(in the rows, 128 means zero)
Each named turn below is shown by a few rows before and after it. Which turns, in which order, take the first row of each later pair to the second? The first pair is answered.
T (before |-> after):
[134,122,129,123,122,130,118,125,115,122,136,124,127,129,114,133,125,114,128,135,128,131,128,127,125,129,138,138,144] |-> [136,121,129,122,121,132,114,120,114,118,134,123,128,134,116,134,131,113,126,126,128,135,131,121,121,128,136,130,142]
[129,129,124,109,136,114,111,145,117,123,118,108,129,121,111,148,119,109,128,123,129,146,110,115,122,142,136,131,134] |-> [132,128,122,106,138,116,107,139,116,118,114,106,125,121,120,148,121,112,128,113,128,142,113,107,115,142,132,128,135]
[118,134,138,148,146,115,123,121,142,142,124,116,132,103,116,127,142,117,131,130,129,118,126,141,140,118,119,109,137] |-> [128,130,138,140,137,118,119,123,143,151,127,113,132,106,111,132,132,112,130,140,136,124,120,144,141,120,127,121,133]
[104,122,147,119,123,116,134,135,118,140,145,128,118,134,110,127,133,127,160,134,122,129,111,148,153,134,125,137,117] |-> [117,118,140,109,116,121,136,140,117,137,140,124,120,149,111,137,123,124,153,136,121,142,101,146,148,133,141,141,117]
K (before |-> after):
[112,132,134,126,107,123,138,122,139,129,132,131,117,149,148,121,131,121,110,142,131,146,126,122,137,103,121,112,134] |-> [113,134,125,112,111,129,122,123,130,120,124,124,116,148,138,127,130,123,109,124,123,157,123,111,113,105,126,116,149]
[152,117,115,135,111,129,117,120,135,122,121,126,132,134,126,124,113,123,112,145,123,148,123,117,118,105,155,118,144] |-> [145,124,119,144,123,121,117,117,140,133,115,125,136,117,121,122,113,122,117,146,123,143,123,118,117,102,143,112,144]
[122,120,135,131,138,125,128,124,118,126,131,131,126,104,99,138,113,135,117,129,121,131,126,119,120,132,128,132,147] |-> [119,120,144,146,129,122,138,123,133,135,146,139,119,112,106,132,114,134,127,143,127,119,128,130,134,121,124,130,135]
[143,123,123,148,125,110,128,132,128,147,133,130,116,130,117,124,130,119,137,130,112,118,144,136,128,124,130,160,133] |-> [145,123,117,140,122,118,130,135,121,140,133,130,107,138,119,127,134,123,136,125,111,125,148,129,126,131,139,161,130]
U (before |-> after):
[130,123,117,133,132,128,142,122,119,127,136,124,123,145,132,122,137,129,132,133,120,123,133,127,130,132,132,131,131] |-> [137,124,114,136,134,123,141,123,133,132,139,121,124,139,134,119,133,122,126,138,122,126,129,131,134,127,134,128,126]
[131,131,133,125,117,130,133,128,120,117,124,131,126,137,130,116,136,134,136,124,127,132,133,132,135,135,127,125,127] |-> [137,130,132,129,116,128,132,130,135,126,129,128,127,135,135,119,129,130,129,132,130,137,126,131,140,128,134,125,124]
[132,127,141,142,128,124,132,129,149,144,138,125,129,122,132,127,118,122,123,139,130,132,119,140,130,109,119,133,130] |-> [124,131,133,140,148,122,122,126,138,137,130,123,134,111,129,128,128,126,126,119,122,130,126,128,114,114,113,126,141]
[131,130,130,127,118,116,125,144,125,114,119,124,121,128,144,126,120,113,131,138,151,135,127,152,144,143,124,130,117] |-> [133,131,124,133,131,111,113,142,130,119,113,121,127,116,139,128,119,109,131,139,153,137,128,147,128,134,125,130,121]
N (before |-> after):
[112,124,136,151,135,121,135,121,139,120,135,138,129,144,131,132,138,136,125,141,138,131,159,133,122,99,131,126,120] |-> [106,121,132,131,143,129,118,124,115,109,126,131,133,124,112,137,143,142,134,121,130,134,156,124,109,117,123,137,132]
[114,140,127,138,138,132,130,121,118,118,119,136,123,122,139,113,142,140,138,111,116,111,157,131,122,136,106,117,137] |-> [117,135,132,147,152,114,114,129,134,144,115,130,137,95,120,126,131,125,133,127,132,116,138,135,128,116,110,128,130]
[117,127,117,108,154,141,112,142,117,117,96,132,149,113,135,135,90,139,105,107,139,151,137,115,97,157,140,121,147] |-> [128,124,125,145,143,131,128,141,156,135,115,140,149,133,161,124,72,122,90,145,154,150,135,139,128,126,150,110,126]
Then:
Each pair is 2 to 3 turns apart.
[139,119,136,150,119,118,125,121,156,135,153,134,146,143,132,128,118,121,120,158,153,125,117,147,146,103,131,126,118] |-> [149,115,130,113,94,143,134,124,119,103,145,130,121,172,131,139,131,138,123,133,135,141,121,129,131,137,138,140,121] | T N U
[143,124,127,107,130,142,157,136,118,117,130,127,121,130,124,126,137,153,127,118,132,128,127,132,121,152,143,140,125] |-> [147,126,127,136,132,131,164,131,143,133,137,129,126,132,141,117,130,144,118,138,141,126,133,137,131,128,146,128,119] | N U N
[128,129,135,106,126,131,118,136,102,124,113,130,120,116,88,120,122,152,151,125,118,120,114,108,110,146,97,148,138] |-> [128,136,145,154,124,112,137,127,148,155,136,144,125,117,115,102,117,145,149,160,134,109,124,133,142,112,95,130,124] | K N U
[110,133,134,139,145,117,123,122,126,148,122,129,129,103,113,124,126,124,135,129,139,111,125,141,133,130,108,133,128] |-> [109,130,131,127,137,132,129,114,105,124,117,129,117,115,122,118,142,136,138,112,124,114,140,129,122,140,105,129,137] | N U N
[118,130,111,130,154,106,105,122,115,123,124,119,136,119,129,120,133,150,120,105,118,125,145,105,101,129,107,119,153] |-> [119,118,124,102,125,123,107,134,89,132,142,122,117,133,104,138,126,145,144,111,133,134,108,125,128,158,125,149,140] | U U N
